In the data rows, zero lies at 4.5, halfway between 4 and 5.
Each row has a hidden score. How much does it go up from the first row of each pair to the second? 10 means little or no change, 20 a big rise and 0 a big fall. The score is a weighted sum of the row's numbers plus the product of two more (or one squared), each taken from its middle value.
[7 5 2 6 4 5 5 5 5 4 5 8 4 3 7 6 5 2 5 3 5]
[5 5 3 4 5 4 6 4 4 7 6 3 5 6 2 3 5 4 5 5 5] -> 9
[6 6 2 8 6 8 3 6 5 2 5 7 6 4 5 7 4 2 5 4 4]
[4 5 5 2 6 4 4 3 4 5 2 3 5 5 7 3 4 5 3 5 5] -> 12
[5 5 6 3 3 5 3 5 2 5 2 4 5 7 4 2 4 1 5 5 7]
[4 5 6 4 4 5 2 4 4 3 4 6 5 2 5 4 3 3 5 5 4] -> 8
[5 5 6 4 2 5 5 7 6 5 4 7 4 3 5 5 3 5 5 3 4]
[2 5 3 4 8 4 5 4 3 5 6 3 5 5 4 5 4 6 3 6 3] -> 7
[2 4 4 4 6 5 7 6 3 7 5 4 3 6 4 6 4 8 4 5 4]
[3 4 2 7 3 7 5 9 5 5 1 3 3 2 6 8 3 3 5 0 3] -> 9
[5 5 4 4 6 5 6 3 4 4 7 4 6 4 3 4 3 5 4 5 3]
[3 5 6 3 6 3 4 6 3 5 5 4 5 6 3 2 3 3 4 8 5] -> 10
[4 3 5 3 6 4 4 4 5 6 4 5 4 4 3 3 3 6 4 6 4]
[5 4 3 4 3 4 3 5 4 3 0 4 6 3 4 4 5 4 6 4 6] -> 9
[3 5 4 7 5 7 3 3 6 3 8 7 4 2 5 7 3 6 4 5 3]
[8 5 5 2 5 3 4 3 1 6 4 4 5 5 6 2 5 2 5 4 7] -> 14
[4 5 1 6 4 6 3 7 5 3 4 7 4 4 6 6 5 3 5 3 5]
[5 4 6 4 8 3 6 3 4 6 7 4 4 5 2 4 5 6 5 5 5] -> 12
[3 4 2 5 3 6 6 6 4 5 7 6 5 4 4 6 5 5 5 4 5]
[4 5 2 6 3 7 3 7 5 4 5 8 3 4 7 6 5 4 6 5 4] -> 8
[5 5 4 7 3 8 6 4 6 0 7 6 4 5 5 7 5 3 6 3 5]
[5 5 5 3 7 3 2 4 5 6 4 2 2 5 6 3 5 3 4 5 4] -> 17
[2 4 2 6 3 7 9 6 2 7 6 6 5 2 5 8 4 6 5 2 4]
[3 4 7 3 5 2 5 3 3 7 3 2 4 5 3 3 3 7 2 6 4] -> 11
[5 4 6 5 1 7 5 4 7 4 5 8 5 3 6 5 5 1 5 4 4]
[2 4 7 4 8 4 6 2 2 5 7 4 4 5 2 5 4 7 3 7 5] -> 9
[2 2 1 6 4 7 8 7 3 4 6 5 4 4 4 8 3 3 4 3 3]
[5 3 4 4 4 2 3 4 4 6 4 3 4 4 4 3 5 4 3 5 5] -> 7
[4 5 3 5 4 6 4 6 6 2 3 6 4 4 4 6 5 3 5 4 4]
[5 4 2 5 3 4 7 5 4 5 3 4 4 5 5 3 5 3 3 3 4] -> 12
[5 4 4 6 4 6 5 3 6 4 5 5 4 4 6 4 6 4 4 2 4]
[5 4 7 3 5 2 1 3 3 3 2 3 6 6 5 2 4 3 4 5 6] -> 12
[1 4 5 6 7 4 6 3 5 5 8 6 4 7 0 4 4 7 5 6 4]
[5 5 6 3 3 1 1 3 3 4 3 4 6 6 7 2 4 5 4 5 6] -> 8
[7 4 7 3 4 4 4 6 4 4 4 5 6 3 6 4 5 5 5 3 5]
[5 4 3 7 0 6 4 5 6 2 6 7 4 0 9 7 6 4 5 2 4] -> 6
[5 4 3 6 4 5 5 5 6 6 5 5 3 5 5 5 5 4 4 3 4]
[3 4 6 4 5 5 4 4 2 7 5 6 4 4 5 3 4 5 3 5 4] -> 11
[6 4 4 5 3 1 5 4 5 8 6 2 4 4 5 3 5 5 4 5 6]
[5 6 3 6 4 6 4 5 6 3 4 7 4 3 7 6 4 2 6 3 4] -> 9
[5 4 5 5 3 7 2 6 7 3 5 5 5 5 6 6 5 5 6 4 4]
[8 5 7 4 5 6 4 2 6 3 4 5 3 4 5 3 5 5 5 5 5] -> 13
[5 3 2 6 0 4 4 5 6 3 7 5 4 0 5 6 5 5 4 3 4]
[4 4 5 4 4 5 2 1 3 4 3 5 5 7 4 3 3 3 4 5 4] -> 9
[5 5 5 4 4 6 4 2 5 6 6 6 5 7 5 5 5 6 4 5 5]
[5 4 4 5 4 5 3 7 5 5 4 6 5 6 6 6 6 2 5 3 4] -> 10
[3 3 7 3 7 2 5 5 2 7 5 3 5 4 3 3 3 6 4 5 3]
[3 4 0 6 4 7 5 6 3 4 6 6 4 4 5 6 3 4 4 3 4] -> 8
[4 3 2 5 2 2 6 6 4 8 6 3 4 6 3 3 5 2 4 3 6]
[7 4 4 7 0 5 5 6 4 2 6 5 4 5 7 5 6 4 5 3 5] -> 7
[4 4 5 4 3 5 5 7 5 3 6 5 5 4 6 4 5 5 6 2 5]
[4 4 4 5 5 6 5 5 6 4 3 4 5 5 3 5 5 5 5 4 3] -> 8
[7 5 4 7 1 6 4 7 6 4 5 5 4 1 6 6 8 3 5 3 5]
[5 5 6 4 3 3 5 6 5 4 3 4 4 2 7 5 5 4 5 3 5] -> 9
[6 4 6 3 3 3 3 4 3 4 2 4 6 5 3 2 4 2 4 7 7]
[4 4 3 6 4 6 6 7 5 7 6 6 6 5 6 6 4 2 5 4 5] -> 14
[4 5 5 3 3 3 2 6 2 4 4 5 6 4 5 3 4 4 5 4 6]
[5 6 6 5 2 5 3 6 5 2 4 5 4 4 6 5 5 3 6 3 4] -> 7
[2 3 1 6 4 8 3 7 4 3 3 7 4 3 5 8 5 4 5 4 3]
[5 4 4 3 3 5 4 8 6 4 4 7 4 4 7 7 5 6 5 2 5] -> 15
[2 4 5 4 6 3 3 3 6 6 7 4 4 1 2 5 2 7 3 5 4]
[6 5 5 5 6 5 6 5 5 3 4 4 4 4 3 5 7 3 6 4 5] -> 5
[4 5 5 4 7 4 6 4 6 6 6 2 4 5 2 4 3 4 5 6 4]
[3 5 7 4 7 3 6 5 2 5 5 4 4 5 3 4 2 5 4 8 4] -> 11
[8 4 7 3 4 4 2 3 6 3 4 6 4 3 6 2 5 5 4 4 4]
[3 5 5 4 5 4 5 3 4 6 5 4 3 4 3 4 4 9 4 8 4] -> 15
[1 5 3 6 5 7 5 7 3 7 6 6 4 4 6 9 4 7 5 4 2]
[2 5 4 4 7 4 3 6 3 6 5 4 5 6 3 4 4 6 4 6 5] -> 3
[5 4 3 4 4 5 8 5 6 2 6 5 4 5 2 6 5 3 5 3 5]
[7 4 6 3 3 4 1 5 2 1 4 4 5 4 7 2 4 3 5 7 5] -> 6
[2 5 3 5 6 5 5 6 3 4 7 4 4 5 3 5 4 6 4 5 4]
[5 4 4 3 3 5 3 4 5 5 4 4 5 4 4 4 3 4 5 4 5] -> 13
[6 5 3 7 1 7 6 5 6 1 4 6 4 1 8 5 6 3 5 2 5]
[6 4 4 3 2 4 5 5 5 4 3 6 5 5 7 5 4 3 5 3 5] -> 14
[1 5 2 5 6 5 6 5 4 6 7 6 4 6 5 7 4 7 4 5 5]
[3 4 3 6 3 8 7 8 3 4 6 5 4 5 3 8 2 4 4 2 5] -> 12
[5 5 5 3 3 5 2 6 2 4 3 4 4 5 1 3 3 3 4 6 5]
[5 5 5 3 3 3 2 6 3 5 1 3 5 5 7 2 5 2 4 4 6] -> 9
[2 5 3 5 3 5 5 7 2 6 5 4 5 4 6 6 3 6 4 4 4]
[6 5 4 7 1 6 5 4 4 4 4 5 5 4 6 6 7 5 6 2 5] -> 9
[7 5 6 3 5 4 6 4 4 2 4 1 5 4 4 5 5 6 6 5 5]
[5 6 4 6 3 6 3 7 5 5 4 7 4 5 8 6 6 3 5 4 5] -> 7
[7 5 5 3 6 2 3 2 3 5 6 4 6 6 3 2 6 3 4 6 6]
[5 5 6 5 4 6 4 3 5 3 2 6 4 3 5 3 7 4 4 5 5] -> 6
[4 6 5 3 6 4 4 6 2 5 2 4 4 7 6 4 4 6 4 7 5]
[2 4 4 4 7 5 7 7 1 9 5 2 4 4 4 5 2 5 3 4 4] -> 14
[7 6 6 4 5 4 3 7 6 4 2 3 4 6 7 5 5 4 5 3 4]
[5 5 7 3 7 2 3 1 3 5 3 3 5 9 5 1 5 3 3 6 6] -> 8
[2 5 4 5 5 4 4 7 4 6 4 6 4 4 6 6 4 5 5 4 4]
[4 5 5 6 5 6 5 3 6 5 9 6 4 3 5 6 4 6 5 6 3] -> 10
[4 5 5 5 5 4 6 6 4 4 3 5 3 5 7 6 4 5 4 2 5]
[2 4 5 4 5 5 6 7 4 4 6 5 5 4 7 7 5 7 6 5 4] -> 9
[6 3 5 5 4 5 6 6 4 2 3 3 6 3 5 4 6 6 5 3 4]
[2 4 3 4 8 5 7 6 3 8 3 1 5 2 3 4 1 6 3 5 4] -> 16
[2 5 4 4 6 5 5 6 4 4 5 4 4 6 5 5 3 8 4 6 3]
[2 4 1 7 3 7 6 6 5 6 6 7 3 3 4 8 4 2 4 2 4] -> 12
[6 5 5 5 5 3 4 5 5 3 5 2 5 4 5 2 5 4 4 6 5]
[2 3 1 6 4 7 7 8 3 6 6 6 5 4 6 8 4 4 4 2 4] -> 13
[5 5 4 5 7 8 5 5 7 1 7 5 4 3 3 7 5 3 5 3 2]
[6 5 6 4 4 4 1 2 4 2 3 4 5 6 7 3 4 5 5 6 6] -> 8
[6 6 2 6 0 6 3 5 4 2 3 5 4 3 9 6 6 4 5 2 5]
[2 5 3 5 6 6 4 4 5 2 6 5 4 1 2 6 4 4 5 6 2] -> 5
[2 5 3 6 6 8 4 7 5 4 6 5 5 3 6 7 5 5 4 4 3]
[4 4 4 4 8 5 5 3 6 5 8 5 5 5 2 4 3 5 5 6 3] -> 17
[5 4 4 6 1 5 3 3 7 4 6 5 3 2 5 5 5 4 4 4 4]
[7 4 6 4 5 5 6 5 4 4 4 5 5 2 2 5 7 5 6 4 5] -> 12
[6 4 6 3 4 1 3 3 4 5 3 3 5 9 4 1 5 3 5 5 5]
[7 4 6 3 4 3 5 5 6 5 3 2 5 6 7 2 5 2 6 3 5] -> 11
[6 3 4 5 2 3 7 3 4 5 6 3 5 8 1 2 6 4 4 5 7]
[6 3 4 4 2 1 5 4 1 6 0 2 6 4 5 2 5 5 3 5 7] -> 10
[7 5 8 4 4 3 7 7 4 3 3 1 6 5 4 5 5 5 5 5 7]
[6 4 6 5 3 6 6 3 5 5 5 8 5 6 6 4 6 2 6 3 6] -> 10
[7 5 9 3 5 3 3 3 3 5 5 2 6 6 3 3 5 3 4 5 6]
[7 4 4 4 4 4 5 5 5 6 2 5 5 6 5 4 4 3 4 4 5] -> 10
[3 4 4 4 6 4 4 5 4 6 4 3 4 6 4 4 4 7 4 7 5]
[5 4 6 5 4 6 8 8 4 5 3 6 4 3 7 6 6 3 4 2 4] -> 17
[6 5 9 3 2 4 1 7 5 1 3 3 4 5 6 2 6 3 6 3 5]
[4 5 6 3 2 5 4 3 3 4 5 5 4 3 6 4 4 4 5 4 6] -> 14
[2 6 2 6 3 8 7 5 4 3 3 6 4 4 6 8 5 4 5 2 5]
[5 5 8 3 7 1 2 1 3 4 3 3 5 7 6 2 3 5 4 6 6] -> 4
[2 5 1 8 4 8 7 6 5 4 3 5 4 2 3 7 4 5 5 3 3]
[4 4 3 6 3 6 6 6 6 5 5 6 4 4 3 6 6 6 5 4 6] -> 10
[4 6 8 4 6 4 4 6 5 5 4 4 4 4 6 5 6 6 5 4 1]
[4 4 4 5 4 5 6 4 6 6 5 5 5 3 1 2 5 4 4 6 4] -> 8
[1 4 5 5 7 5 3 5 3 6 5 4 3 5 4 4 4 6 3 5 4]
[6 4 1 5 2 6 6 6 6 4 6 5 3 3 5 5 5 5 5 4 5] -> 9
[5 5 3 6 1 7 5 5 6 3 4 8 4 3 6 6 6 4 5 2 3]
[6 6 4 6 2 8 4 4 5 2 4 6 5 2 9 7 4 4 5 2 4] -> 12
[6 4 0 4 3 3 8 4 4 6 4 1 6 5 4 4 6 3 4 4 6]
[6 4 4 4 3 4 7 6 6 6 3 6 4 1 6 6 4 4 5 2 4] -> 11
[5 4 1 4 4 3 4 6 3 4 3 5 5 5 4 4 4 2 4 4 6]
[3 4 5 5 5 3 5 3 6 6 3 4 3 4 4 3 5 6 3 5 4] -> 7
[4 3 3 4 4 5 7 4 3 7 7 3 3 6 4 4 5 7 4 5 5]
[3 5 3 5 4 6 6 6 5 5 4 6 4 4 5 6 3 4 5 4 3] -> 2
[3 4 7 5 6 4 3 3 4 6 5 4 5 3 6 3 3 6 4 6 3]
[4 3 4 4 4 2 5 4 4 5 5 3 4 3 6 4 4 6 2 4 3] -> 10
[2 4 3 3 7 3 5 4 5 6 6 4 4 6 3 3 4 5 3 5 4]
[4 6 2 5 5 8 8 6 4 5 5 7 4 3 5 9 4 4 4 2 4] -> 14
[5 4 4 6 3 5 4 5 5 6 4 5 4 5 4 4 5 3 4 2 4]
[5 4 5 7 3 6 3 7 8 1 4 6 4 2 6 7 6 4 6 3 3] -> 8
[4 5 7 3 5 3 5 3 6 5 5 4 5 9 4 3 4 5 4 6 5]
[0 4 2 5 7 7 7 4 5 7 6 5 3 4 4 6 2 5 4 6 3] -> 10
[5 6 2 6 4 8 3 7 5 2 6 8 4 4 7 8 5 1 6 4 4]
[3 5 5 3 8 2 6 5 2 6 3 4 4 8 3 3 5 5 4 5 6] -> 11
[2 4 6 3 5 1 5 4 3 9 6 2 4 5 3 1 4 6 3 5 5]
[2 4 5 4 6 3 6 3 4 5 9 4 4 3 2 3 4 9 4 6 4] -> 8
[4 4 6 3 5 3 3 5 4 3 2 4 4 8 6 4 3 6 4 4 4]
[5 5 4 5 4 4 8 2 6 5 6 6 4 8 4 6 4 4 5 3 5] -> 17
[4 5 4 6 4 5 4 6 6 2 5 6 5 2 6 5 5 4 5 3 5]
[0 4 4 5 6 3 3 2 4 5 7 5 3 8 2 3 2 6 3 6 4] -> 6
[2 5 4 5 8 4 5 4 5 5 5 5 4 7 3 5 3 6 4 7 5]
[5 4 3 3 6 4 2 6 3 3 2 4 6 5 4 3 4 4 5 5 5] -> 9
[4 4 5 4 7 3 2 4 3 6 4 3 5 7 5 3 4 5 3 5 5]
[5 5 5 5 4 5 5 7 7 3 4 4 3 2 7 7 3 4 5 2 2] -> 12
[3 5 6 4 4 6 3 4 4 4 5 4 5 4 7 4 3 6 5 6 4]
[7 4 4 6 1 7 5 4 6 3 4 6 4 2 5 6 5 4 5 3 4] -> 11
[6 5 2 5 7 5 8 4 6 4 5 5 5 4 4 5 4 6 5 4 4]
[4 4 5 4 4 5 3 7 3 6 3 4 5 3 6 5 4 3 5 3 5] -> 8
[6 5 7 3 4 3 1 3 5 3 3 2 6 5 4 3 4 3 5 6 5]
[4 5 2 6 6 7 4 6 6 5 5 7 5 2 4 7 4 4 5 4 4] -> 14
[3 6 5 3 5 4 6 7 5 4 5 5 5 7 5 5 3 6 6 6 4]
[6 6 7 4 5 3 2 5 6 2 1 4 4 6 6 4 5 5 4 2 5] -> 7
[6 4 5 4 6 5 1 4 4 1 2 5 4 4 5 3 5 2 5 4 4]
[2 4 5 4 7 2 3 3 3 6 6 3 5 7 3 4 5 9 3 7 5] -> 13
[4 5 3 5 5 2 7 5 6 6 7 6 3 8 4 6 4 5 6 7 4]
[3 5 5 4 5 5 2 5 4 3 4 5 5 6 3 5 5 3 4 5 5] -> 6
[4 6 5 7 6 7 2 4 4 3 5 6 4 5 5 6 5 5 5 4 4]
[3 4 6 6 7 5 5 3 5 3 8 5 3 0 3 5 6 8 3 5 2] -> 10
[5 4 6 5 6 2 4 2 4 8 5 2 4 7 5 2 5 6 3 5 4]
[5 4 6 4 5 0 5 4 4 9 4 1 6 6 3 2 2 7 3 7 5] -> 12
[4 6 7 5 3 6 5 2 7 3 5 5 4 3 2 4 6 3 4 5 4]
[3 5 5 4 1 4 4 6 5 4 3 5 6 3 7 6 5 4 6 1 5] -> 12
[7 4 5 4 4 4 6 2 5 1 5 4 5 6 5 3 6 6 4 4 6]
[4 4 5 4 5 3 5 5 4 6 5 4 4 3 2 3 2 7 4 6 3] -> 11
[5 4 5 2 4 3 3 2 3 3 3 4 5 6 5 3 6 4 4 7 4]
[2 4 7 4 5 3 6 4 4 5 5 4 4 1 5 2 4 7 4 7 5] -> 9
[3 6 6 3 5 4 2 3 2 7 6 5 4 8 4 2 4 5 4 6 5]
[1 4 8 4 5 3 4 5 2 7 5 3 5 7 5 4 3 4 4 4 4] -> 11
[6 5 1 6 4 6 6 3 6 6 4 4 4 2 3 4 5 6 4 3 4]
[4 4 7 5 6 2 4 2 6 4 7 6 4 3 3 4 3 6 4 8 2] -> 13
[3 5 2 6 2 6 8 8 3 4 7 6 5 4 5 8 5 5 5 3 5]
[9 5 6 5 4 6 2 3 5 2 2 5 4 5 6 2 4 3 5 4 5] -> 6
[4 6 3 7 4 8 4 4 6 2 3 7 3 4 6 6 3 5 5 5 3]
[5 5 5 6 3 7 2 5 6 2 6 7 4 4 8 7 5 4 5 3 4] -> 8
[4 3 4 3 5 3 3 3 5 5 3 3 3 5 4 3 6 4 3 4 4]
[6 3 3 4 4 2 6 2 5 7 6 4 5 5 2 4 6 3 4 4 5] -> 17
[4 4 4 4 5 2 7 6 4 6 3 3 4 5 3 4 5 7 2 5 5]
[4 4 3 7 5 7 3 6 4 6 3 6 4 3 5 6 3 4 4 4 4] -> 8
[4 5 5 7 6 7 4 5 7 4 3 6 5 5 5 6 4 4 6 5 4]
[5 4 6 3 3 1 1 6 2 4 4 3 5 4 7 3 2 4 5 4 4] -> 8
[5 6 3 5 2 7 4 4 4 3 5 6 5 4 8 6 4 3 5 4 4]
[4 3 2 4 4 3 6 5 3 6 7 2 4 5 4 5 7 5 4 5 5] -> 13
[6 5 9 3 5 3 1 2 7 3 5 4 4 3 5 2 5 2 4 6 4]
[4 5 4 6 4 5 5 4 4 3 6 7 4 3 4 7 5 7 5 6 3] -> 8
[3 4 6 5 7 3 4 2 4 6 5 4 4 5 5 5 4 6 4 8 4]
[4 4 6 3 4 5 4 5 4 3 5 4 6 5 5 3 4 2 5 6 5] -> 8
[5 5 5 4 5 3 4 2 4 5 6 3 3 4 3 4 4 6 5 7 4]
[4 6 3 5 3 5 5 5 4 3 5 3 4 7 6 7 6 7 6 6 5] -> 17
[2 4 4 4 5 2 5 4 3 6 4 2 5 6 3 4 6 6 3 4 4]
[5 5 3 4 7 3 6 4 3 6 5 4 4 8 1 3 5 5 4 4 4] -> 10
[2 4 2 5 4 6 6 7 3 4 4 6 4 3 3 7 3 4 4 3 4]
[3 4 6 4 7 3 3 3 4 6 6 4 4 5 3 3 4 9 3 7 4] -> 8
[7 4 3 6 6 4 4 5 6 8 4 3 5 5 4 3 4 4 3 4 4]
[4 4 6 4 4 4 5 2 4 5 5 5 4 5 5 4 5 4 5 7 5] -> 11
[5 3 4 3 5 0 4 6 3 7 3 1 5 4 5 2 4 6 3 6 5]
[6 5 5 4 3 3 6 5 4 3 3 3 5 4 1 5 6 6 6 4 5] -> 10
[5 5 4 4 6 2 3 3 2 5 4 4 5 9 5 2 5 4 4 6 6]
[6 4 4 3 4 3 6 5 4 8 3 4 4 5 4 3 6 3 3 4 6] -> 15
[5 5 7 3 5 3 3 5 7 6 2 2 3 6 5 3 5 6 4 3 3]
[4 5 5 4 8 3 8 4 3 4 4 2 5 8 2 4 5 6 5 6 5] -> 10
[4 4 6 3 6 3 2 4 5 7 3 4 5 7 2 2 4 5 4 6 5]
[4 6 2 7 5 7 3 4 7 2 4 6 5 3 6 6 4 5 6 5 4] -> 5
[4 5 5 3 9 3 6 5 3 5 6 3 4 7 1 5 3 6 4 5 4]
[7 4 7 3 3 6 1 4 3 2 2 4 4 4 6 3 3 2 5 5 6] -> 12
[4 4 5 3 6 3 3 6 3 6 3 3 6 5 3 3 4 3 4 6 5]
[2 5 6 4 6 4 6 2 5 6 5 5 5 2 3 4 3 7 5 6 4] -> 12
[4 5 3 3 6 4 3 5 4 3 4 4 5 5 2 5 2 3 5 7 5]
[5 5 4 2 3 5 2 4 5 3 3 6 4 6 5 4 2 2 5 4 5] -> 10
[7 4 3 7 0 5 4 5 6 1 4 4 5 2 7 5 7 5 5 2 4]
[6 4 6 6 4 6 4 5 6 3 4 6 5 3 6 6 5 4 5 3 3] -> 13
[4 4 5 5 6 5 3 1 7 4 5 5 4 2 3 4 3 6 4 5 3]
[6 5 6 4 4 5 3 5 3 4 4 3 6 6 8 3 4 2 5 3 6] -> 9
[7 5 2 7 0 7 3 5 6 3 5 6 4 2 6 6 6 4 6 3 4]
[4 4 1 6 4 8 4 7 4 5 6 7 5 3 6 7 3 5 4 2 3] -> 10
[2 4 5 4 7 4 6 4 5 4 7 4 4 2 4 4 4 7 3 5 3]
[7 5 4 5 3 8 3 3 7 2 5 4 4 4 5 5 5 4 5 4 4] -> 12
[7 6 6 4 4 5 4 2 6 3 3 5 4 5 4 3 4 5 5 5 5]
[4 5 4 6 4 6 3 6 6 3 5 6 5 5 5 6 4 4 5 5 3] -> 10
[0 4 2 5 7 5 7 6 2 5 7 4 4 7 4 6 3 5 4 6 3]
[4 4 8 1 4 4 1 3 3 4 3 4 6 6 5 3 4 4 4 6 6] -> 8
[7 5 6 2 4 2 2 2 3 4 1 4 6 6 5 1 6 2 4 6 7]
[5 4 1 6 4 6 5 4 5 2 7 7 4 5 4 7 5 3 5 6 4] -> 8
[8 4 7 4 4 3 5 3 5 5 2 4 6 4 3 2 6 2 6 4 7]
[5 4 5 3 5 4 3 6 3 3 3 4 5 5 4 2 5 3 5 4 6] -> 2
[7 5 1 7 2 6 6 5 6 5 6 5 5 4 6 5 8 3 3 3 3]
[6 4 2 7 3 5 7 4 4 3 6 6 4 5 4 5 5 2 5 5 5] -> 8
[4 4 1 5 4 7 4 2 7 2 6 8 5 5 4 6 4 3 5 4 4]
[5 4 4 5 5 4 6 4 5 6 5 4 5 1 5 3 4 3 3 5 3] -> 1
[3 5 8 3 5 3 3 5 2 5 6 4 5 3 5 4 4 7 3 7 4]
[7 4 8 3 3 3 3 2 5 3 3 4 6 5 4 3 6 3 5 3 6] -> 13
[4 5 4 4 4 6 2 3 7 2 4 6 4 4 4 4 5 4 5 4 4]
[5 3 5 4 5 3 5 4 4 9 3 3 5 5 2 2 4 6 3 5 5] -> 11
[4 4 5 4 5 3 5 9 5 8 2 1 5 2 4 3 2 2 4 4 4]
[6 5 2 7 2 5 6 6 5 2 6 8 5 5 6 7 8 3 5 3 5] -> 9
[2 4 4 4 6 3 5 2 3 5 8 3 5 6 3 4 5 8 3 6 4]
[4 3 4 3 4 2 6 5 2 8 3 2 5 5 4 3 4 7 2 7 5] -> 17
[6 5 4 3 5 4 3 3 5 4 3 1 6 4 4 4 6 6 5 4 5]
[5 4 4 5 3 5 3 6 6 3 2 5 4 3 7 6 5 4 5 3 5] -> 10
[3 4 2 7 5 9 5 8 6 2 7 6 2 4 7 7 3 4 4 3 2]
[3 5 2 3 7 4 5 6 1 6 4 4 5 6 4 4 5 6 4 4 5] -> 8
[5 4 4 6 1 7 4 6 6 3 5 7 5 3 7 7 5 2 6 2 5]
[3 4 4 5 5 6 6 5 4 5 6 7 3 5 6 6 5 3 4 4 3] -> 12
[3 3 4 5 6 2 7 3 5 8 7 4 4 3 1 4 4 4 3 6 4]
[4 6 3 6 4 9 4 5 6 2 4 5 5 6 3 6 6 3 7 5 4] -> 6
[3 5 3 5 3 7 6 7 5 6 8 8 5 4 5 8 4 3 4 3 4]
[6 4 4 4 4 5 3 4 5 2 4 6 4 4 7 5 4 2 6 4 5] -> 5
[3 3 6 5 7 4 7 4 5 7 6 3 4 4 0 4 3 4 4 6 3]
[1 5 5 3 6 4 3 5 2 6 6 5 4 7 6 4 4 7 4 6 4] -> 8
[6 5 4 4 6 5 6 4 7 4 5 5 4 4 3 5 5 4 5 5 3]
[5 5 7 4 5 4 2 4 4 0 2 3 4 1 7 3 4 3 5 5 5] -> 6
[3 5 5 5 6 4 4 3 4 4 4 5 5 6 3 4 5 5 5 6 5]
[8 4 5 2 5 4 6 6 6 5 3 3 5 5 5 2 6 3 5 1 5] -> 13
[4 5 3 3 9 3 5 5 3 5 4 3 6 6 0 4 5 6 4 5 5]
[7 6 3 6 7 7 5 4 9 2 6 7 4 5 1 5 6 4 5 4 5] -> 15
[8 5 8 3 4 4 1 3 5 6 4 5 6 6 5 1 5 3 5 4 7]
[6 3 5 3 4 4 6 7 5 2 4 6 5 5 6 5 6 5 6 2 5] -> 5
[2 5 2 6 4 6 5 4 5 6 4 4 5 4 3 7 4 3 4 4 4]
[5 4 2 5 4 6 7 5 6 3 7 6 5 5 4 5 5 4 6 5 5] -> 11
[5 5 1 5 5 5 5 9 5 3 6 5 5 2 6 7 4 3 4 2 5]
[3 5 2 7 3 7 4 6 6 3 6 6 4 2 5 7 5 5 4 5 3] -> 5
[3 5 4 4 5 3 5 3 5 6 8 3 4 7 2 4 4 9 3 7 2]
[4 4 4 4 5 3 7 4 4 6 6 4 4 5 2 5 6 7 3 4 5] -> 12
[3 5 3 4 5 5 7 5 4 5 6 3 4 7 3 7 6 7 4 6 4]
[4 5 5 4 5 5 5 3 4 5 7 6 6 3 3 3 3 6 5 6 4] -> 4
[6 5 6 5 5 5 4 5 7 3 0 4 5 4 7 4 3 3 4 3 3]
[4 4 2 6 6 7 8 4 6 4 8 7 4 4 2 6 5 3 4 6 5] -> 13
[6 5 8 3 5 3 1 5 2 2 2 3 6 4 6 2 3 4 5 5 6]
[3 5 3 6 5 6 4 4 6 5 5 5 4 2 6 7 4 4 5 6 4] -> 14
[6 5 3 5 5 4 6 4 3 2 5 4 5 7 4 7 6 7 5 5 5]
[7 3 4 4 1 3 7 4 4 7 5 3 5 6 3 3 6 2 3 3 6] -> 13
[2 5 5 5 7 5 5 3 4 8 7 3 4 6 3 5 3 8 3 8 3]
[5 4 1 6 3 5 3 4 5 7 5 5 4 3 6 7 5 5 4 4 3] -> 5
